Read these off the matrix that follows.
1) Find the second largest entry.
2) Find the smallest entry.
3) Find the third smallest entry.
4) Find the 4th entry from the end, reading row by row.
5) Find the entry just left of the largest entry.
6) Find the top-right entry.
7) Find the entry directly above -507.
8) Find the entry directly below the largest entry.
array([[-164, -343, -361,   18],
       [-166, -350, -404, -377],
       [-397,  518,  -94,  109],
       [-192, -282, -908, -257],
       [-562, -295,  -69, -340],
       [-804,  215, -507, -266],
       [-209, -160, -404, -365]])
1) 215
2) -908
3) -562
4) -209
5) -397
6) 18
7) -69
8) -282

6	16	13	13	6	3	4	-2	2	3	-7	-4	0	12
-31	-2	10	9	12	15	19	17	20	22	24	23	24	28
21	23	15	4	4	-3	-8	-10	-11	-12	-10	-12	-18	-20
-3	3	4	1	3	2	0	3	-7	-3	-2	-3	-9	-5
33	13	2	-7	-9	-12	-24	-28	-31	-33	-36	-41	-48	-27
18	20	17	9	10	1	-2	-1	-7	-15	-16	-21	-15	-24
-8	15	19	14	18	16	8	2	2	2	10	-1	6	4
-18	-10	-6	-1	-5	-4	-8	-1	-2	-3	-3	-6	-3	0
6	3	-4	-4	-10	-8	-6	-5	-7	-8	-7	-12	-6	-15
-46	-18	-8	-1	3	9	10	16	13	17	20	23	26	29
23	-1	4	-5	-8	-5	-5	-2	-11	-9	-12	-10	-7	-14
-11	1	-9	-2	0	5	-9	-6	-12	-14	-14	-16	-20	-10
Rows and columns are numbered from 1.
The entry in the bottom-right corner -> -10
The entry in row 3 and column 1: 21
Report the entry at row 1, column 1.
Answer: 6
The entry directly below -36 -> -16
Report the entry at row 1, column 2.
Answer: 16
Report the entry just left of the smallest entry.
Answer: -41
The entry at row 1, column 3: 13
Report the bottom entry of the column that holds the largest entry.
Answer: -11
The entry in row 2 and column 1: -31
Report the entry directly above -48.
Answer: -9
Report the entry directly below the largest entry.
Answer: 18
Report the smallest entry.
Answer: -48
The entry directly above 26 -> -6
The entry in row 3 and column 3 -> 15
The entry in the top-right corner is 12
Report the largest entry.
Answer: 33
Report the entry at row 3, column 2.
Answer: 23
Report the entry just left of 5.
Answer: 0

Read these off the table that follows.
1) Find the 2nd entry, reading row by row.
2) Find the entry in the top-right corner.
3) Find the bottom-right entry.
4) Find the entry directly below -8.
5) Find the third largest entry.
6) Find the top-left entry.
7) Find the largest entry.
8) Find the first entry of the smallest entry's row.
[[-16   0   0  16  -4  16  30  -1  -2   2 -19 -14  48  -5]
 [  0  -2  -2  -8   5 -10 -38   1   5  -1   3  10 -35   5]
 [ -7  -4  -3  -5   6  -9 -45   1   7  -1  -7   9 -33   6]
 [ -2   0   0   3  -1   3   9  -1  -1   0   0  -3  11  -1]
 [-16  -5  -3   0   7  -4 -48   1   8  -1 -19   5 -23   6]
 [-18  -1   0  15  -2  16  23  -1  -1   2 -22 -13  44  -5]
 [ -3   0   0   2   0   2   2   0   0   0  -2  -2   6  -1]
 [ 10   3   2  -2  -3   0  22  -1  -4   0  17  -2   6  -2]]
1) 0
2) -5
3) -2
4) -5
5) 30
6) -16
7) 48
8) -16

data =
[[ -7  39  36 -40  10  14  23 -11  38   9 -16  22  28]
 [ 47 -17  43 -14  29  29  -5  19 -21 -20  41 -32 -23]
 [-37   2 -44  -1  31 -46   2  18 -22  34 -40  45   0]
 [-37  14  28  10 -43 -41 -27  29   3  -5  28  12  38]
 [-11 -10   3 -46 -33  28  45  18  27 -11   2 -40 -46]
 [ 18 -15  25 -39  17 -26 -46  -7  31  40  32  -7  -6]
 [ -3   0 -40  19  28 -38  20  43 -33  29 -26 -35 -13]
 [-17 -44  28  -7  -2  11 -23 -15  -5  36 -25 -15  24]
 [-26   7 -19 -40  37 -39   8 -23  30 -19  16  26 -32]
 [-21 -15  33  42 -33 -18  38 -10  45 -18  -6 -26 -17]
 [-33 -18  31  36   8  18  20  32  36 -30 -10  -4 -36]
 [-46 -11  -5 -39 -12  -2  -6   2  45 -34 -46  30  36]
 [  4  14 -31  -8   9  -1   9 -34  33 -29 -29   5  36]]
What is the smallest entry in the first row? -40
What is the largest entry in the last column? 38
What is the entry in the top-left corner? -7
What is the last entry, reading row by row? 36
The third entry in reading order: 36
The entry just right of the centre entry -> 43
The second-last entry, reading row by row -> 5
What is the smallest entry in the first column? -46
The entry in the bottom-left corner is 4
What is the entry just left of 25? -15
The top-right entry: 28
The largest entry in the first row: 39
What is the median of all entries? -3
The largest entry in the first column -> 47
What is the entry directly above 17? -33
The 5th entry, reading row by row -> 10
The entry directly above the centre entry is -46
What is the second entry on the diagonal from the top-right corner? -32
What is the 3rd entry from the end, reading row by row? -29
The smallest entry in the last column is -46
What is the entry directly below the largest entry? -37
The entry just right of the largest entry: -17
The smallest entry in the last row -> -34
The entry just left of the centre entry -> -38
The entry at the centre -> 20

Read these off the table that follows.
1) Which number is the median entry?
2) Which number is the entry just right of 72?
3) Which number is the largest entry?
4) Which number is the entry just left of 142?
5) Which number is the centre entry?
6) Which number is the entry just right of the smallest entry?
((226, 76, 89, 35, 92, 178, 133, 57, 107, 141, 190), (109, 227, 142, 114, 103, 46, 120, 186, 167, 152, 65), (106, 218, 114, 119, 107, 57, 112, 161, 194, 140, 94), (125, 217, 153, 115, 101, 128, 38, 162, 165, 85, 81), (148, 214, 151, 132, 98, 129, 112, 141, 157, 113, 106), (130, 223, 147, 95, 115, 130, 137, 139, 190, 139, 94), (102, 219, 137, 108, 92, 79, 101, 124, 197, 138, 105), (135, 223, 145, 129, 93, 110, 153, 115, 171, 72, 114), (87, 199, 137, 113, 119, 126, 105, 128, 172, 116, 133), (77, 214, 121, 74, 122, 103, 141, 110, 165, 135, 143), (124, 242, 117, 145, 92, 107, 128, 135, 158, 129, 117), (84, 217, 95, 103, 78, 83, 137, 139, 149, 85, 177), (109, 187, 110, 102, 90, 94, 172, 127, 137, 130, 137))
1) 126
2) 114
3) 242
4) 227
5) 79
6) 92

Questions about the array below.
1) Report the first entry in reading order.
2) Report the entry just left of the smallest entry.
3) Report the entry just right of 196.
4) Report the entry just right of 290.
5) Report the entry just right of the largest entry.
6) Report the second smallest entry.
7) Report the maximum.
array([[-363,  404, -347, -273,  599,  745,  188, -409, -212, -349,  511,
        -205,  128,  229,  665,  542],
       [ 285, -297,  290,  185, -383, -515, -219,  339,  -75,  317, -330,
         193, -219, -206, -463, -359],
       [-541,  196, -512, -234,  265,  411,   96, -569,   15, -485,  203,
        -369,   77,  158,  327,  252]])
1) -363
2) 96
3) -512
4) 185
5) 188
6) -541
7) 745

arr =
678  463  280  332  853  203  297  131
437  545  172  214  744  101  174  203
657  471  267  318  851  188  281  133
487  528  186  229  777  111  190  180
105  699  345  402  237  383  377  620
488  648  788  882  199  881  862  776
411  549  165  207  717   98  169  214
873  433  613  695  681  604  676  314
271  614  163  204  604  115  163  318
510  643  797  892  215  889  872  770
418  665  752  843  160  848  824  793
375  689  730  818  163  823  795  803
766  450  353  411  881  278  374  139
518  517  197  241  794  120  202  168
688  442  362  424  719  319  405  200
Counting starts at 1.
Report the entry directly below 518.
688
The entry just left of the largest entry: 797
The entry directly below 120 -> 319
Report the entry in row 3 and column 3.
267
The entry directly above 267: 172
The top entry of the column that holds the largest entry: 332
Report the top entry of the column that holds the smallest entry.
203
The entry directly above 803 is 793
Report the top-right entry.
131
Report the entry at row 1, column 1.
678
The entry directly below the largest entry -> 843
The entry in row 2 and column 1 is 437
Report the entry at row 1, column 2.
463
Report the entry just right of 186.
229
The entry in row 2 and column 2: 545
Report the entry just right of 278.
374
Report the bottom entry of the column that holds the largest entry.
424
The entry in row 3 and column 1 is 657
The entry in row 1 and column 3: 280
The entry directly above 777 is 851
The entry directly below 297: 174
The entry just right of the smallest entry is 169
The entry at row 3, column 2 is 471
The entry directly below 851: 777
The entry directly below the smallest entry: 604
The minimum -> 98
The entry just left of 450: 766
The maximum is 892
The bottom-right entry: 200
Report the entry directly below 314.
318
